[ 67 119  98 104 103 171  66  95  92 120 124  69 122 154 105 154  98  92
 154 123 156 121  72 162 144 121  85 126 161 100 112 110 105 120 133  96
 154  75  82  97 131  81  86 161 146  82  76  94  64 158  87  77 152 167
  88 125  94 120] = letim
[ 95 129 134 127 153 151  90  89 128 105 118 100 132 104 139 105 134 122
 110 119 137 157 114 113 138 127 118 129 115 108 143 133  84 147 132  95
 104  98 151 154  82 129 122 109  89 157 111 115  81 123 158 132 118 138
  85 153  91 146] = Koze
[ 91 136 145 131 172 161  83  77 136  98 116  97 137  92 154  95 147 127
 104 121 142 175 117 104 146 129 120 134 111 104 157 143  68 160 135  86
  91  92 170 176  64 139 127 100  70 180 114 117  68 122 184 142 114 143
  71 172  82 158] = Tol
Table of tags by key:
[153] -> Z687
[171] -> Z563
[70] -> Z848
[172] -> Z651
key Tol 4:   Z651
rev: [ 92  98 154 105]  letim

[170 132 152 149 167 148 164 128 127 166 122 160]  pefi
[170 162 128 125 136 126 165 158 128 168 128 165]  Feg
[166 137 128 159 138 128 164 119 132 165 122 123]  zaz
[171 168 159 118 157 126 155 121 165 168 158 128]  Tol
[167 152 164 167 170 149 122 127 160 148 128 132]  Koze
[170 153 128 125 136 126 130 168 165 168 158 165]  Namu
[128 117 180 106 130 160 128 128 161 125 130 170]  letim
[119 122 164 123 132 128 166 138 165 128 159 136]  Padu
[166 128 189 128 136 128 155 121 132 165 121 128]  Zin
[170 128 152 128 128 126 174 155 165 128 158 165]  fefab
[128 189 121 165 128 166 128 155 132 136 128 122]  toteg
order: [128 166 128 121 132 165 189 121 128 136 128 155]  Zin
rev: [155 128 166 128 165 121]  toteg
order: [122 127 128 132 148 149 152 160 164 166 167 170]  pefi
key -> tag
[106] -> Z642
[153] -> Z153
[152] -> Z817
[123] -> Z95
[128] -> Z79
[149] -> Z937
[125] -> Z315
[148] -> Z359
key pefi 3:   Z937
order: [160 122 166 127 128 164 148 167 149 152 132 170]  pefi
order: [123 132 119 164 128 165 122 128 138 166 137 159]  zaz
rev: [127 128 164 148 167 149 152 132]  pefi

[118 104 154 133 120 115 114 116 153 146 105 114 108  80 147] : letim
[116 114 154 120 104 134 114  80 105 108 115 118 146 153 147] : toteg
[117 145 110 125 127 152 148 139 150 146 111 115 114 112 144] : pefi
[146 110 144 136 131 110 113 147 112 110 148 148 138 142 116] : zaz
[117 145 110 119 127 152 148 139 150 146 111 115 114 112 144] : Koze
order: [147  80 108 114 105 146 153 116 114 115 120 133 154 104 118]  letim
Table of tags by key:
[116] -> Z888
[115] -> Z408
[114] -> Z664
[110] -> Z992
[113] -> Z855
[111] -> Z60
key Koze 11:   Z408
order: [ 80 104 105 108 114 114 115 116 118 120 134 146 147 153 154]  toteg
rev: [134 104 120 154 114]  toteg
order: [116 142 138 148 148 110 112 147 113 110 131 136 144 110 146]  zaz

[114 165 124  86 106 107 175 173 166 146  93 146 173]  Padu
[138 140 137 131 137 143 118 129 122 107 138 117 128]  Namu
[118 137 143 138 129 122 107 117 140 138 128 131 138]  zaz
[143 124 135 142 145 153 111 113 110 106 149 113 117]  letim
[107 146 123 108 102  86 138 151 152 146  99 143 140]  fefab
[135 135 130 119 136 148 148 136 132 125 130 127 146]  Feg
[123 116 112 153 142 146 108  94 104 123 151 120 100]  Zin
[121 116 122 129 121 116 131 123 129 142 123 135 123]  Koze
[125 155 133 114 123 121 133 151 141 122 117 128 145]  pefi
[118 131 120 108 115 115 160 143 146 150 109 142 148]  toteg
[108 122 116 112 102  90 148 135 146 160 102 148 132]  Tol
[147 119 136 151 153 163 105 110 105 104 156 110 114]  pobo
rev: [120 151 123 104  94 108 146 142]  Zin
key -> tag
[110] -> Z562
[104] -> Z830
[152] -> Z49
[111] -> Z665
[129] -> Z610
[140] -> Z259
[105] -> Z640
[109] -> Z734
key letim 8:   Z562
which: [143 124 135 142 145 153 111 113 110 106 149 113 117]  letim
which: [123 116 112 153 142 146 108  94 104 123 151 120 100]  Zin
order: [128 117 138 107 122 129 118 143 137 131 137 140 138]  Namu
rev: [112 116 122]  Tol
order: [137 138 140 131 128 138 137 122 143 129 117 118 107]  Namu

